data = ((67.541, -25.675, 46.695, 11.963, 16.202, -21.671, 64.420, 53.829, -97.518, -161.852, 27.454), (-5.273, -39.661, -45.284, -60.141, 36.591, -63.446, -19.781, 12.919, -117.823, -148.835, 42.521), (-16.319, -97.285, 51.966, -59.752, -83.507, -125.810, -127.883, -64.033, -122.406, -243.240, 182.943), (-36.533, -35.302, -90.345, -96.849, 116.765, -40.126, -20.247, 42.613, -130.250, -123.723, -6.026), (115.936, 34.149, -0.796, 44.286, 188.690, 154.288, 254.684, 246.471, 31.356, -61.378, -183.950), (-13.952, -80.134, 90.445, -1.725, -108.049, -69.866, -84.385, -67.964, -50.329, -148.417, 102.562), (126.996, 29.639, 94.757, 141.026, 129.645, 193.612, 265.150, 253.976, 28.688, -57.276, -130.473), (-19.103, -57.804, 129.779, 103.548, -34.842, 48.314, 18.475, 9.464, -5.376, -72.641, 18.773), (-25.391, -55.889, 62.700, 3.963, -109.023, -29.649, -70.247, -79.468, 7.994, -45.109, 3.190), (11.471, -4.657, -68.152, 4.451, -122.068, -49.517, -91.803, -130.218, -58.976, -40.335, -15.737), (-83.349, -32.054, -81.834, -93.708, 106.598, 10.886, -52.912, 34.004, -80.128, -17.735, -69.130), (-125.177, -88.427, -57.692, -187.539, 33.411, -59.535, -187.781, -55.718, -38.153, -64.283, -20.260), (51.336, 19.608, -2.230, 166.430, 28.911, 155.529, 124.492, 84.231, 55.169, -22.632, -103.599), (-48.138, -86.288, 43.560, -103.381, -107.703, -78.821, -160.981, -83.678, -16.106, -101.512, 55.663), (34.452, 48.674, -157.257, 81.686, 113.332, 137.462, 130.130, 88.458, 50.551, 11.420, -188.117))
Rows and columns are counted from 0.
row 0 col 0 => 67.541
row 14 col 6 => 130.130
row 10 col 9 => -17.735
row 8 col 1 => -55.889
row 3 col 3 => -96.849
row 14 col 1 => 48.674
row 10 col 1 => -32.054
row 7 col 7 => 9.464
row 12 col 9 => -22.632
row 9 col 9 => -40.335
row 14 col 2 => -157.257
row 4 col 5 => 154.288
row 4 col 3 => 44.286
row 7 col 10 => 18.773
row 11 col 1 => -88.427
row 14 col 4 => 113.332
row 5 col 5 => -69.866
row 12 col 7 => 84.231
row 5 col 3 => -1.725
row 1 col 0 => -5.273
row 11 col 6 => -187.781
row 14 col 10 => -188.117
row 6 col 2 => 94.757
row 2 col 8 => -122.406
row 3 col 7 => 42.613
row 8 col 4 => -109.023
row 14 col 9 => 11.420
row 6 col 3 => 141.026
row 7 col 6 => 18.475
row 2 col 1 => -97.285
row 0 col 7 => 53.829
row 12 col 1 => 19.608
row 6 col 1 => 29.639
row 8 col 3 => 3.963
row 4 col 0 => 115.936
row 2 col 7 => -64.033
row 5 col 9 => -148.417
row 9 col 4 => -122.068

A =
[[ 14.384  -6.252   4.500 -12.505  -1.056   3.353  18.288  -7.406  17.170
   -3.253   7.451   6.368  23.594  -4.569  -1.304  -3.643]
 [ -5.229  -4.904   8.070  13.968  -3.690  -5.900   3.636  19.517   3.859
    4.402  -1.625  -4.388  17.501   8.042   1.580   8.172]
 [ 20.586   5.039   9.028  -4.126  -4.667   1.167   6.987  -5.961   4.753
    4.341  15.192   2.520  21.777   8.384   6.019   4.756]
 [ 21.997   5.898   7.660  -1.218  -2.244   3.644   1.842  -5.437   0.123
    8.410  23.657  -4.942   6.640  10.197   9.598  11.394]
 [ -2.975  -1.177  -4.542  -1.999  16.600  11.377  12.936   0.658  16.240
   -3.954  -6.381  16.406  -5.929 -11.175  -2.238  -5.406]
 [  7.699  12.717   6.811  -0.238   1.945   4.666   6.909  -4.274   5.400
    0.098  -3.532  20.017  23.129   5.547   2.810  -4.576]
 [-24.855   5.781  -0.508  22.236  13.258   4.090  -1.500  25.889   1.911
    4.586 -18.788  10.780  -9.440   2.573   1.347   2.243]
 [ -5.201  -1.920  -0.145   6.101  11.673   6.767   6.569  10.687   8.857
    2.656  -1.241   2.973  -8.785  -2.748   0.989   2.903]
 [ -3.778  31.421   5.925  14.693  11.148   9.666  -7.447   0.723 -10.058
    8.293 -11.348  28.922   6.195  13.935   9.761  -0.644]
 [  6.677  25.164   5.209   8.520   8.319  11.436  -6.563  -3.164  -9.407
   10.631   4.087  15.699  -4.090  14.162  11.008   5.658]
 [ 12.622  13.151   0.772  -6.455  10.539  14.315   5.193 -13.159   5.354
    3.146   7.713  14.707  -2.728   1.238   6.794   0.031]]
A[0, 0]: 14.384
A[3, 6]: 1.842
A[10]: [12.622, 13.151, 0.772, -6.455, 10.539, 14.315, 5.193, -13.159, 5.354, 3.146, 7.713, 14.707, -2.728, 1.238, 6.794, 0.031]
A[5]: [7.699, 12.717, 6.811, -0.238, 1.945, 4.666, 6.909, -4.274, 5.400, 0.098, -3.532, 20.017, 23.129, 5.547, 2.810, -4.576]
A[5, 15]: -4.576
A[:, 8]: [17.170, 3.859, 4.753, 0.123, 16.240, 5.400, 1.911, 8.857, -10.058, -9.407, 5.354]
A[:, 15]: [-3.643, 8.172, 4.756, 11.394, -5.406, -4.576, 2.243, 2.903, -0.644, 5.658, 0.031]
A[:, 9]: [-3.253, 4.402, 4.341, 8.410, -3.954, 0.098, 4.586, 2.656, 8.293, 10.631, 3.146]
A[8, 9]: 8.293
A[3, 10]: 23.657
A[7, 2]: -0.145
A[0, 6]: 18.288
A[:, 12]: [23.594, 17.501, 21.777, 6.640, -5.929, 23.129, -9.440, -8.785, 6.195, -4.090, -2.728]
A[2]: [20.586, 5.039, 9.028, -4.126, -4.667, 1.167, 6.987, -5.961, 4.753, 4.341, 15.192, 2.520, 21.777, 8.384, 6.019, 4.756]
A[7, 1]: -1.920
A[8]: [-3.778, 31.421, 5.925, 14.693, 11.148, 9.666, -7.447, 0.723, -10.058, 8.293, -11.348, 28.922, 6.195, 13.935, 9.761, -0.644]
A[10, 11]: 14.707
A[:, 0]: [14.384, -5.229, 20.586, 21.997, -2.975, 7.699, -24.855, -5.201, -3.778, 6.677, 12.622]
A[4, 8]: 16.240
A[1, 7]: 19.517
A[0, 2]: 4.500
A[10, 5]: 14.315
A[:, 2]: [4.500, 8.070, 9.028, 7.660, -4.542, 6.811, -0.508, -0.145, 5.925, 5.209, 0.772]
A[9]: [6.677, 25.164, 5.209, 8.520, 8.319, 11.436, -6.563, -3.164, -9.407, 10.631, 4.087, 15.699, -4.090, 14.162, 11.008, 5.658]
A[3, 13]: 10.197
A[4, 7]: 0.658
A[2, 3]: -4.126
A[3, 15]: 11.394
A[7, 4]: 11.673
A[0, 8]: 17.170
A[2, 5]: 1.167
A[5, 9]: 0.098
A[1, 15]: 8.172
A[4, 5]: 11.377
A[9, 3]: 8.520
A[1, 12]: 17.501
